500 stands for zero in the data rows.
Some points:
[439 544 319 645 479 403 672 510 586 360 450 547 414 574 661 679 515 354 615]
[406 503 647 310 580 492 394 526 335 699 709 280 454 397 299 297 395 665 348]
[312 411 411 611 675 368 524 346 545 631 564 500 629 357 552 468 317 507 476]
[526 600 550 310 480 723 474 621 469 570 552 416 543 611 400 428 388 551 458]
[529 296 648 527 289 461 587 600 581 291 309 655 627 681 523 486 505 536 472]
[473 318 656 475 322 476 514 513 355 394 380 521 552 614 527 412 425 704 395]
[550 529 485 500 608 488 314 281 318 644 581 477 425 304 550 508 453 660 440]
[560 550 527 363 458 712 530 690 643 504 517 513 632 655 415 477 423 433 509]
[616 529 501 531 626 504 282 389 420 638 554 522 483 313 500 518 498 619 461]
[443 509 712 381 456 456 476 500 325 543 713 375 429 553 308 325 494 599 375]
[522 609 552 303 493 731 452 616 430 595 565 388 536 600 395 411 375 583 443]
[547 553 532 346 460 714 520 663 601 518 529 495 606 635 413 467 411 463 499]
[386 462 470 437 503 573 427 290 597 498 598 530 260 273 527 499 466 557 506]
[477 323 649 482 322 479 531 520 392 375 368 541 567 632 532 426 436 669 413]
[399 536 640 301 600 510 394 510 327 699 705 270 452 410 302 298 395 656 360]
[445 521 295 653 535 453 630 532 596 405 483 535 480 544 653 657 479 378 624]
[810 483 488 378 292 561 588 581 292 440 343 381 333 457 536 573 865 430 707]
[506 245 351 448 523 596 462 251 627 480 605 788 667 317 543 607 359 424 607]
[448 541 356 638 415 348 697 507 581 323 422 567 346 580 651 697 554 348 598]
[596 466 443 605 588 450 343 521 633 617 514 605 652 383 535 530 501 479 395]
[812 522 484 376 306 573 593 581 301 431 328 379 333 483 535 579 878 407 721]
[591 552 455 587 586 447 362 497 610 592 478 589 600 433 533 543 536 451 403]
[421 485 663 319 555 467 393 551 343 692 702 289 446 394 290 298 408 670 334]
[515 619 568 283 500 733 418 601 358 629 583 348 500 571 380 387 362 644 416]
[450 522 289 655 560 473 608 545 594 425 493 526 503 535 646 646 469 390 625]
[320 444 412 610 681 374 532 352 567 614 544 508 627 382 547 479 338 477 491]
[565 241 631 560 322 493 561 673 675 305 321 696 724 660 506 486 498 513 496]
[449 524 749 355 456 449 421 496 229 589 730 324 369 510 273 291 489 686 331]
[547 551 356 638 591 515 533 645 698 421 448 598 490 485 521 665 564 362 668]
[390 664 487 426 495 555 478 279 574 432 504 493 179 425 532 529 552 470 521]
[659 545 527 540 609 494 287 440 494 601 512 570 478 330 464 544 557 568 482]
[594 526 492 520 626 506 291 351 393 641 565 511 470 306 516 515 481 629 460]
[553 272 645 545 298 471 578 644 638 289 307 683 671 676 510 491 513 516 485]
[793 691 446 434 371 688 627 595 385 361 318 437 489 712 542 571 941 236 751]
[398 605 483 439 493 555 466 302 599 445 524 511 213 391 528 523 535 484 517]
[482 622 325 694 592 561 562 613 646 396 501 595 600 655 567 614 555 315 608]
[538 572 537 331 468 719 507 644 557 534 536 470 582 627 409 456 405 489 488]
[391 519 476 433 506 573 436 291 596 481 571 522 241 312 523 507 492 532 514]
[638 532 515 536 621 500 275 417 445 631 540 537 482 314 480 523 520 609 464]
[377 419 462 440 502 571 419 284 585 516 623 525 275 245 536 488 439 584 494]
[654 535 524 538 618 500 275 435 475 619 527 557 482 315 465 533 541 590 475]
[427 408 692 345 447 368 444 570 361 644 687 325 406 398 308 317 429 666 294]
[394 561 478 437 500 564 451 296 596 465 549 515 229 351 527 514 511 510 515]
[491 324 644 503 300 463 573 543 474 326 334 589 588 674 542 458 469 596 441]
[436 455 688 328 508 424 402 573 353 674 691 307 421 388 280 305 428 674 314]
[436 471 682 324 532 446 388 573 348 688 696 297 432 387 276 299 422 678 321]
[535 583 544 323 472 719 491 638 521 550 542 447 565 620 403 444 399 517 474]
[327 666 333 565 525 391 543 458 260 555 510 311 320 532 642 534 420 577 385]
[488 322 636 509 294 460 593 541 498 309 327 604 597 688 553 469 473 571 452]
[439 555 337 638 446 374 691 499 578 336 431 554 371 586 660 691 538 346 608]
[348 455 397 665 645 339 597 419 686 544 491 562 681 476 572 519 383 368 517]
[483 571 534 673 640 425 533 469 719 441 464 682 628 551 412 540 570 316 604]
[598 415 432 616 594 458 336 533 659 628 534 622 689 355 538 527 481 485 398]
[432 428 691 337 472 392 427 571 360 655 688 320 411 393 295 313 430 668 304]
[468 697 337 674 585 550 575 579 590 385 478 561 540 693 571 616 574 315 600]
[818 575 483 370 326 592 596 581 316 419 306 380 330 512 528 588 900 375 742]
[302 382 406 610 673 365 519 335 527 644 584 492 633 336 561 459 295 531 465]
[334 466 396 634 687 379 557 384 632 586 518 532 667 432 557 498 358 415 517]
[595 511 451 596 587 448 352 510 621 604 495 598 624 408 532 537 521 465 399]
[371 580 461 677 630 399 602 343 577 457 511 581 626 611 542 512 467 355 561]
[328 465 407 618 688 381 541 365 596 601 529 519 641 407 547 489 352 446 506]
[373 575 454 676 654 421 581 349 574 478 525 573 647 595 535 502 453 370 563]
[497 538 535 689 636 420 522 501 740 449 471 692 654 539 406 535 566 324 597]
[342 464 393 653 670 362 579 406 667 564 503 548 683 460 567 510 371 385 520]
[477 260 650 491 319 471 497 537 358 417 406 521 586 584 530 397 399 733 378]
[459 534 376 637 390 327 700 516 588 310 411 581 322 574 638 704 574 347 591]
[528 602 361 623 580 502 551 609 651 409 434 572 444 516 534 667 572 361 660]
[800 463 496 368 281 551 580 563 259 451 357 371 311 431 536 564 853 461 691]
[519 627 584 273 499 729 397 600 323 644 587 330 475 555 365 376 363 674 399]
[504 316 642 515 288 457 594 562 531 297 316 625 603 689 541 478 490 553 460]
[429 631 292 647 551 445 623 615 677 419 415 542 517 613 617 648 530 291 553]
[480 219 648 502 320 469 479 554 352 439 428 515 609 558 529 382 377 763 363]
[440 537 308 645 508 430 650 515 585 382 466 539 441 558 656 668 498 367 620]
[574 532 489 510 618 498 303 319 360 640 570 496 448 308 531 513 471 640 453]
[792 581 437 458 358 673 602 622 375 402 369 433 536 652 551 544 889 298 715]
[798 642 444 450 363 677 615 619 385 379 338 435 514 690 544 558 921 263 732]
[421 695 310 629 539 431 630 590 626 409 393 513 458 644 615 649 552 295 541]
[404 579 648 293 602 513 401 507 331 684 682 271 430 434 293 308 420 633 371]
[485 321 646 494 310 471 553 533 437 349 351 568 580 653 537 443 453 630 428]
There is one direction along which these points spread out most. For each point below, how far along it does it lie, from 0 to 99? 50 is the average, and the first point above lies past it.
[810 483 488 378 292 561 588 581 292 440 343 381 333 457 536 573 865 430 707] 61
[480 219 648 502 320 469 479 554 352 439 428 515 609 558 529 382 377 763 363] 39
[459 534 376 637 390 327 700 516 588 310 411 581 322 574 638 704 574 347 591] 73
[373 575 454 676 654 421 581 349 574 478 525 573 647 595 535 502 453 370 563] 60
[421 695 310 629 539 431 630 590 626 409 393 513 458 644 615 649 552 295 541] 71
[477 260 650 491 319 471 497 537 358 417 406 521 586 584 530 397 399 733 378] 41
[594 526 492 520 626 506 291 351 393 641 565 511 470 306 516 515 481 629 460] 38
[421 485 663 319 555 467 393 551 343 692 702 289 446 394 290 298 408 670 334] 19
[432 428 691 337 472 392 427 571 360 655 688 320 411 393 295 313 430 668 304] 21
[429 631 292 647 551 445 623 615 677 419 415 542 517 613 617 648 530 291 553] 72
[439 555 337 638 446 374 691 499 578 336 431 554 371 586 660 691 538 346 608] 73
[638 532 515 536 621 500 275 417 445 631 540 537 482 314 480 523 520 609 464] 40
[386 462 470 437 503 573 427 290 597 498 598 530 260 273 527 499 466 557 506] 43
[448 541 356 638 415 348 697 507 581 323 422 567 346 580 651 697 554 348 598] 73
[342 464 393 653 670 362 579 406 667 564 503 548 683 460 567 510 371 385 520] 57
[439 544 319 645 479 403 672 510 586 360 450 547 414 574 661 679 515 354 615] 71
[529 296 648 527 289 461 587 600 581 291 309 655 627 681 523 486 505 536 472] 60
[497 538 535 689 636 420 522 501 740 449 471 692 654 539 406 535 566 324 597] 65
[528 602 361 623 580 502 551 609 651 409 434 572 444 516 534 667 572 361 660] 69
[659 545 527 540 609 494 287 440 494 601 512 570 478 330 464 544 557 568 482] 44
[473 318 656 475 322 476 514 513 355 394 380 521 552 614 527 412 425 704 395] 44
[488 322 636 509 294 460 593 541 498 309 327 604 597 688 553 469 473 571 452] 57
[334 466 396 634 687 379 557 384 632 586 518 532 667 432 557 498 358 415 517] 54
[398 605 483 439 493 555 466 302 599 445 524 511 213 391 528 523 535 484 517] 50
[515 619 568 283 500 733 418 601 358 629 583 348 500 571 380 387 362 644 416] 30
[477 323 649 482 322 479 531 520 392 375 368 541 567 632 532 426 436 669 413] 47
[547 553 532 346 460 714 520 663 601 518 529 495 606 635 413 467 411 463 499] 49
[320 444 412 610 681 374 532 352 567 614 544 508 627 382 547 479 338 477 491] 48
[491 324 644 503 300 463 573 543 474 326 334 589 588 674 542 458 469 596 441] 54
[312 411 411 611 675 368 524 346 545 631 564 500 629 357 552 468 317 507 476] 45
[538 572 537 331 468 719 507 644 557 534 536 470 582 627 409 456 405 489 488] 46
[377 419 462 440 502 571 419 284 585 516 623 525 275 245 536 488 439 584 494] 41
[553 272 645 545 298 471 578 644 638 289 307 683 671 676 510 491 513 516 485] 62
[440 537 308 645 508 430 650 515 585 382 466 539 441 558 656 668 498 367 620] 70
[535 583 544 323 472 719 491 638 521 550 542 447 565 620 403 444 399 517 474] 43
[792 581 437 458 358 673 602 622 375 402 369 433 536 652 551 544 889 298 715] 70
[468 697 337 674 585 550 575 579 590 385 478 561 540 693 571 616 574 315 600] 71
[793 691 446 434 371 688 627 595 385 361 318 437 489 712 542 571 941 236 751] 74
[818 575 483 370 326 592 596 581 316 419 306 380 330 512 528 588 900 375 742] 65
[436 455 688 328 508 424 402 573 353 674 691 307 421 388 280 305 428 674 314] 20
[504 316 642 515 288 457 594 562 531 297 316 625 603 689 541 478 490 553 460] 58
[485 321 646 494 310 471 553 533 437 349 351 568 580 653 537 443 453 630 428] 51
[812 522 484 376 306 573 593 581 301 431 328 379 333 483 535 579 878 407 721] 62
[591 552 455 587 586 447 362 497 610 592 478 589 600 433 533 543 536 451 403] 52
[404 579 648 293 602 513 401 507 331 684 682 271 430 434 293 308 420 633 371] 21
[436 471 682 324 532 446 388 573 348 688 696 297 432 387 276 299 422 678 321] 19
[406 503 647 310 580 492 394 526 335 699 709 280 454 397 299 297 395 665 348] 19
[595 511 451 596 587 448 352 510 621 604 495 598 624 408 532 537 521 465 399] 51
[394 561 478 437 500 564 451 296 596 465 549 515 229 351 527 514 511 510 515] 47
[596 466 443 605 588 450 343 521 633 617 514 605 652 383 535 530 501 479 395] 50
[547 551 356 638 591 515 533 645 698 421 448 598 490 485 521 665 564 362 668] 69
[327 666 333 565 525 391 543 458 260 555 510 311 320 532 642 534 420 577 385] 45
[526 600 550 310 480 723 474 621 469 570 552 416 543 611 400 428 388 551 458] 40
[443 509 712 381 456 456 476 500 325 543 713 375 429 553 308 325 494 599 375] 29
[328 465 407 618 688 381 541 365 596 601 529 519 641 407 547 489 352 446 506] 50
[798 642 444 450 363 677 615 619 385 379 338 435 514 690 544 558 921 263 732] 72
[371 580 461 677 630 399 602 343 577 457 511 581 626 611 542 512 467 355 561] 61
[449 524 749 355 456 449 421 496 229 589 730 324 369 510 273 291 489 686 331] 21
[390 664 487 426 495 555 478 279 574 432 504 493 179 425 532 529 552 470 521] 50
[565 241 631 560 322 493 561 673 675 305 321 696 724 660 506 486 498 513 496] 63
[483 571 534 673 640 425 533 469 719 441 464 682 628 551 412 540 570 316 604] 65
[450 522 289 655 560 473 608 545 594 425 493 526 503 535 646 646 469 390 625] 67
[616 529 501 531 626 504 282 389 420 638 554 522 483 313 500 518 498 619 461] 39
[445 521 295 653 535 453 630 532 596 405 483 535 480 544 653 657 479 378 624] 69
[550 529 485 500 608 488 314 281 318 644 581 477 425 304 550 508 453 660 440] 35
[598 415 432 616 594 458 336 533 659 628 534 622 689 355 538 527 481 485 398] 50
[391 519 476 433 506 573 436 291 596 481 571 522 241 312 523 507 492 532 514] 45
[560 550 527 363 458 712 530 690 643 504 517 513 632 655 415 477 423 433 509] 52
[302 382 406 610 673 365 519 335 527 644 584 492 633 336 561 459 295 531 465] 43
[399 536 640 301 600 510 394 510 327 699 705 270 452 410 302 298 395 656 360] 19
[522 609 552 303 493 731 452 616 430 595 565 388 536 600 395 411 375 583 443] 36
